128 stands for zero in the data rows.
Here is a table of points, one per row:
[148 137  96 134  84 119 120 121 147 118 132 138 191 109 100 140 123 115 143 100 168 123 123 136 111 136 135 145  96 102 167 171]
[110 124 101 127 149 125 158 138 141 139 148 142 162 124 126 121 173 166 135 170 170 157 113 159 121  84 130 110 123  83 120 135]
[168 128 154 122  93 119 134 135 122 121 112 148 168 106 145 123  94  91 102 158 143 150 117 119 117 120 109 122 148 187  98  98]
[131 159 129  90  94 145 111 109 119 154 148 122 103 107 103 123 134 143 107 103 146 109 146 168 141 135 148 120 118 113  98 140]
[148 127 116 130 136 121 121 140 127 115  91 116 105 129 147 126 143  99 112 117 130 133 145 106 142 111 127 114 140 137 150 100]
[ 94 137 139 130 136 101 146 133 168 140 124 130  98 174 110  94 124 145 113 139 152 112 160 129  83  87  79 144 130 147 155 135]
[117 134 166  99 102 139 152 143 123  69 113 140 120 117 115 147 126 120 149 151 102 104 145  99 121 128 142  89 102  89 150 106]
[108 142 172 104 134  84 116 117 127 125  97 147 144 140 125 139 121 175 105 107 164 141  88 154  91 116 131 145 141  99 132 142]
[105 174 108 141 157 107 149 144 104 160 117 127 138  87  92 129 122 152 160 129 149 148 124 117 167 109 156 138 161 131  89 165]
[103  89 118 142 166 102 124  57 135 114 107  88 139 106 130 137 163 114 143 135 122 135 102 153 122 139 176 135 148 141 122  85]
[114 147 129 137 159 179 175 167 118 103 126 154  89  97  91 166 167 126 112 100 131 146 138 131 115 140 123 128 132 127 117  80]
[ 78  85 131 123 142 123 141 109 127 143 135 144 135 157 124 126 122 119 119 133 107 181 112  88  88 148 140  99 162 148 119 162]
[121 143 111 122 154 138 125 119 105 149 118 132 103 168  88 142 153 106 151 103 152  63 128 129 115 154 154 100 137 105 170 145]
[159 147 101 123 146 149 122 118 167 139 108 119 132 120 150 101 133 144 106 118  98 122 152 104 139 158 136 120 125  75  94 129]
[158  94 135 151 122 102 139 152  83  94 140 122  73 126 110 121 113  94 123 115 129 139 123 155 129 111 118 102 146  89 124 146]
[149 145  92  55 141 122 145 102 124  94 123 112 144 183 108 118 127 134 124 141 146 109 108 125 129 144 159 129 166 147  96 115]
[163 167 110 126 118 115 140 119 109 150 127 137 115 110 157 113 107  95 113 117 168 132 127 152 100 109 104 163 144 147 159  84]
[113 123  83 135 102 166 122 136 136 137 113 127 140 161 125 110 127  89 148 168  83 133 118 149  99 161 102 134 140  83 158 107]
[125 101 100 118 156 112 123 122 155 146  85 170 140 109 132 133 140  96 110 113 144 118 157 156 160 133 124 112  95 136 150 102]
[142 162 144 136 113 126 140 135 107 136 130  61 121 128 148  74 202 152 104 144 130 139  95 142 166 109 126 134 100 126 118 114]
[117 111 114 143 135 163 120 160 138 184 129 115 101 153 171 165  99 128 106 133 131 121 106 129 163 107 170 183  93 127 138 147]
[163 117 131 144 113 104 119 142 131 127 139 130 159 105 124  97 139 137 117 117 105 112 113 163 145 106 138 136 119 125  85 171]
[115  85 140 137 142 129 122 126 142 136 104 107 136 147 154 141 146 138 151 168 119 116 108 150 122 144 117  98 103  94 137 105]
[161 114 104 114 117 108 121 116 111  88 103 163 119 189 112  68 110 136 175 110 117 137 182 138 146 109 124 119 129 126 106 119]
[123 173 133 145 130 112 131 118 161 130 150 135 123 136  88 110 132 152 101 167 117 109 177 117  89 114 176 106 111 156 117 115]
[133 122  99  66 139 160  91 115 118 115 142 124 131 177 138 176 123 117 110 114  98 153 114  81 117  66 123 104 114 137 148 141]
[157  90  91 138 137 162 169 141 123 122 134  69 147 124 111 127 107 137  99  99 138 148 148 152  98 151 153 105 140 121 135 119]
[184 129 102 103 138 108 147 180 173 154 174 129 128 136 132 109 155 108 120 147 130 148  87 104 112 145 127 117 135 107 108 161]
[119 154 108 117 120 146 157 111 127 135 123 120 196 144 136 127 179  65 131  88 129 113 141 119 124  84 111 127  71 166 136 125]
[123 144 155 154 166 122 119 159 103 103 141 154 132 159 131 142  92 140 125 170 136 108 132 137 138 108 123 126  65 104 104 104]
[117 109 143 142 135 126 104 140 105 142 120 147 108 136 126 135 129 110 136 114 156  99  97 140 141 136 118 125 115 113 129 115]
[154 118 124 118 118 173 103 148 121 156 100 185 139 128  96  87 160 160 161 161 117 118 103 114 121 149 113 113  97 175 118 170]
[ 87 127  74 153 117 129 115 130 132 135 108 171 116 118 141 115 112 137 138 173 109 143  76 101 136 124  99 169 155 148 137  94]
[100 140 120 172 129 156  89 134 136 105 150 142 130 154  95 120  96 108  98 127 152 184  92 113 125 159 155 160 117  89 122 128]
[104 161 136 106 119  92 196 145 110 105 134 147 118 133 158 112 115 122 108 101  86 117 124 133 185 192 128 110 140 158 138 138]
[157 111 146  96 142 122 137 140 140  90  88 130 156 115 171 137  78 168 101 152 121 129 124 123 119 184 154 163 101 131 149 120]
[128 112 149 114 131 124 153 140 140 167 198 159 112 132 170 132 122 136 129 144 113  97 159 142 142 124 152 129 146 107 160 139]
[113 127 126 105 116 153 174 122  87 160 109  94 127 106 167 108  89 173 159 100 135 115 159 148  83 104  94 139  93 135 140 121]
[100 117  93 117 113 141 125 197 112 117 110 137 144 109 128 148 168 127  81 134 133 126 143 113 110 142 123 116 141 161  63 139]
[135 103 138 118 100 136 122 100 123 140  89 114 111 119 137 128 119 141 134 162 162 105 117 111 130 130 133 137 157 122 104 127]
[100  84  95 123 101 161  96 150 148 112 159  94 148 144 135 121 102 149  98 119 150  88 139 124 177  98 103 126 158 150 124 121]
[145 132 161 142  77 106  94 118 124 155 109 108 118 130 104 175 154 170  94 136  86 101 127  97 139 118 163 128 137 122 165 120]
[133 120 136 115 116 127 125 130 114 165 193 153 131 128 130 139 117 141 153 108  67 135 153 150 161 143 112 151 143 125 132 132]
[124 121 158 116 158 131 132 145 131 170  92 120 152 127  63 131 121 141 167 131 122 142 132 131 144 141 102 165 155 126 164 126]
[131 135 163 162 125 158 134 125 153 108 103 128 147 121 159 156 151 148 202 106 159 131 140 136 144 130 127 136 180 156 103 149]
[111 119 113 162 153  97 131  99 184 152 140 100  77 144 144 135 121 135 144 149 126 123 161  85 147 130  93 133 161 118 131 133]
[166 157 153 140 145 102 115  67 146 105 165 142 130 106 113 115  95 112 135 139 156 127 136 123 155 136 124 121 117 134 135 100]
[149 163 108 153 128 109 157  99 114 186 127 140 141 142 126 112 155 129 108 139 123 109  68  85  91 155 136 110 146 108 130 142]
[ 95  78 136 121 133 111 117 118 146 125 143 167 110  95 169 123 152 120 138 109 122 123  79 138  87 119 145 134 122 157 132 135]
[116 138 194 121 119 197 166 112 157 136 124 122 152 110 100 101 112 117  96 160 138 142 131 106 163 145 115 118 165 137 156 116]
[143 126 115 141 138 145  97 150  76 128 138 144 155 139 148 134 145 154 143 127 156  78 131  76 127 172 153 152 123 120 140 113]
[ 97 128 111 133 139 128 131 108 134 111 121 153 165 160 131  95 145 130 132 119 107  95 155 120 180 138 136 148 143 107 153 117]
[120 167 127 142 132 148  86 114 111 138  83 137  90 141 136 133 121 159 115 128 134 158 148 156 115 159 118 127 119 140 112 137]
[112 155 131 123 105 167 115 113  89 117 121 130 133 100 158 141 103 101 123 185 122 124 125 163 113 131 114 113 171 100 146 177]
[135  98 162 162 116 147 121 123 110 136 186 112 167 117  93 137  93 150 171 135  97 110  95 121 112 108 111 107 119 144  93  70]
[163 139  91 161 157 141  90 143 188 105 115 141 101 106 163 117 125 172 145 123 150 121  98 117 102 152 117  99 144 139 140 142]
[ 93 122 155 134 131 116  88 157 156 103 146 114 126  89 106  90 110  99 140 115  93  95 136 141  79 148 177 180 135 167 133 146]
[138  95 161 193 120 122 113 142 127 130 104 141 105 123 166 134 143 132 109  94 117 162 151 122 122 118 137 123 129 134 162 144]
[166 126 131  96 142 114 100 110 146 126 125 132 116 117 141 170 135 129 133 128  99 178  88 113 130 113 124 117 155 127 179 150]
[118  94  74 141 138 133 152 138 126  98 150 121 112 115  79 138 160 145 120 176 119 102 117 166 116 130 120 137 136 176 163 111]
[141 167 121 149 165 134 148 137 102 118 104 107 143  77 102 105 103 140 116 113  88 103 113  79 111  75  93 110 152 126 125 164]
[122 128 103 152 126  61 161 135 135 105  93 109 138 126 101 174 114  96 132 198 124 126 162 112 155 127 128 172  85 131 116 170]
[ 91 130 125  92 106 114 100 102 122 150 114 159  79 107 108 129 149 148 117 114 101 137 131  93 149 141  95 134 110 130 111  86]
[163 105 109 124 118  93  98 142 105 149 142 137 169  85 112 137 128 104 113 143 126 139 159 141 151 123  95 108 147 113 134  90]
[128 118 130 121 149  83  93 157 100 130 137  82 112 128 145  97 149 111 159 145 130 128 108 115 125 152 146 111 113 173 146 116]
[120 135 138 116 129 157 156 145 178 146 106 122 139 118  98 138 115 137 107  94 114 176  73 144 136 113 171 154 119 131 142 101]
[181 169 148 125 148 171 115 136  96 120 126 139 109 121 144 120 144  88 132 155 103 134 164 146  91 101 169 141 152 165 144 137]
[140  86 137 130 125 143 111 121 142 140 143  96 110 139  98 104 113 121 157 108 161 167 113  88 134 149 116 111 102 133 157 154]
[115 174 121 116 114 128 118 147 148  99 139  91 121 130 121 194  93 100 140 125 157 111  97 169 151 137 135  69 135 179 126 135]
[133 153 110 141 168 125 136  91  92 147 146 161 127 139 140  95 107 128 116 122 128 130  71 131 136 154 110 132 113 142 114 137]
[139 126 140 133 101 131 163 167 106  90 122  96 105 190 149 118 142 149 162 127 116 141  93 110 117 103 158 149 125 116 141  97]
[140 153 146 185 144 122 109 136 137  92 131 147 158 163 107 154 151 174 121 108 107 139 139 164 146 139  86 116 145 162 141 131]
[ 80 131 115 166 125 115 103 126  96  85 109 117 165 104 114  93  87 145 107 112  89 126 121 142 120 122 125 115 175 103 170 142]
[113 121 141 114 116 152 132 116 175  82 123 117  80 121 106  87 116 107 115 145 113  93 123 129 157 142 103 138 104 124 109 174]
[114 146  95 140 109 129 146 134 138 141 135 173 154 117 159 141  87 129 175 134 132 139 139 132 127  85 186  69 150 146 111 131]
[101 136 181 152 167 115 135 134 128 120 154 138 151 115 149 132 132 120 102 100 156 121 115  96 102 133 101 102 117 122 134 131]
[133 119 126 158  69 142 156  55  96  74 159 146 113  99 137 137 173 113 141 134 164 150 142 113 145 119 135 158 113 123 129 149]
[126 170  97 170  66 108 145 112 147 136 134  99 137 173 151 170 119 151 148 121  78 133 131 137  96 168  95 119  86 132 113 121]
[139 137  99 173  95 128 153 161 164 130 124 149 120 116 124 112 118 121 130 111 143  97 136  83 127 116 152 132 151 113 127  68]
[ 82 185 135  99 135 114  75 140 174  98 155 112 151 102 158 117 152 137 143 128 121 131 147 137 116 116 113 151 136  86 117  94]
[100 113 106 142 160 148 115 112 110 147 148  89 111 107 143 121 107 122 136 126 106 172 142 110 119 169 134  89  83 119 113 118]
[135 130 168 151 139 156 115 130 125 153 108 113 167 164 135 140 148  56 103 122 132 126 161 169 105 158 126 143 168 129  88 127]
[106 108 148 130  82  90 118 129 122 123 116 136 142 164 128 120 125 121 106 110 139 140 147 125 105 152 148  88 137 148 139 106]
[154 114 124 168 173 153 148  80 146 143  95 148 133 135 135 163 105 112 114  93  75  79  83 162 122  77 135 117 129 121  81 141]
[118 145 134 105  84 110 143 158 131 124 117 131 106 120 118 150 122  75 171  84 101  88 126 109 109 122  98 144 143  96  92 103]
[148 113 115 105 155 115 137 110 108  96 167 135 135 137 123 188 125 156 133  95 135 131 154 101  93 158  90 206 153 120 109 124]
These points spread out most along one direction. For each point below, how far along it does it lie, from 0 to 99? The average is 50, and the first point in the table lies past the average. One standard deviation of the points above along it is 16.
[148 113 115 105 155 115 137 110 108  96 167 135 135 137 123 188 125 156 133  95 135 131 154 101  93 158  90 206 153 120 109 124] ~ 57
[101 136 181 152 167 115 135 134 128 120 154 138 151 115 149 132 132 120 102 100 156 121 115  96 102 133 101 102 117 122 134 131] ~ 44
[141 167 121 149 165 134 148 137 102 118 104 107 143  77 102 105 103 140 116 113  88 103 113  79 111  75  93 110 152 126 125 164] ~ 55
[103  89 118 142 166 102 124  57 135 114 107  88 139 106 130 137 163 114 143 135 122 135 102 153 122 139 176 135 148 141 122  85] ~ 36
[100 117  93 117 113 141 125 197 112 117 110 137 144 109 128 148 168 127  81 134 133 126 143 113 110 142 123 116 141 161  63 139] ~ 61
[163 167 110 126 118 115 140 119 109 150 127 137 115 110 157 113 107  95 113 117 168 132 127 152 100 109 104 163 144 147 159  84] ~ 66
[163 139  91 161 157 141  90 143 188 105 115 141 101 106 163 117 125 172 145 123 150 121  98 117 102 152 117  99 144 139 140 142] ~ 16
[116 138 194 121 119 197 166 112 157 136 124 122 152 110 100 101 112 117  96 160 138 142 131 106 163 145 115 118 165 137 156 116] ~ 56
[133 153 110 141 168 125 136  91  92 147 146 161 127 139 140  95 107 128 116 122 128 130  71 131 136 154 110 132 113 142 114 137] ~ 27
[128 118 130 121 149  83  93 157 100 130 137  82 112 128 145  97 149 111 159 145 130 128 108 115 125 152 146 111 113 173 146 116] ~ 35
[117 111 114 143 135 163 120 160 138 184 129 115 101 153 171 165  99 128 106 133 131 121 106 129 163 107 170 183  93 127 138 147] ~ 23
[154 118 124 118 118 173 103 148 121 156 100 185 139 128  96  87 160 160 161 161 117 118 103 114 121 149 113 113  97 175 118 170] ~ 29
[118 145 134 105  84 110 143 158 131 124 117 131 106 120 118 150 122  75 171  84 101  88 126 109 109 122  98 144 143  96  92 103] ~ 84
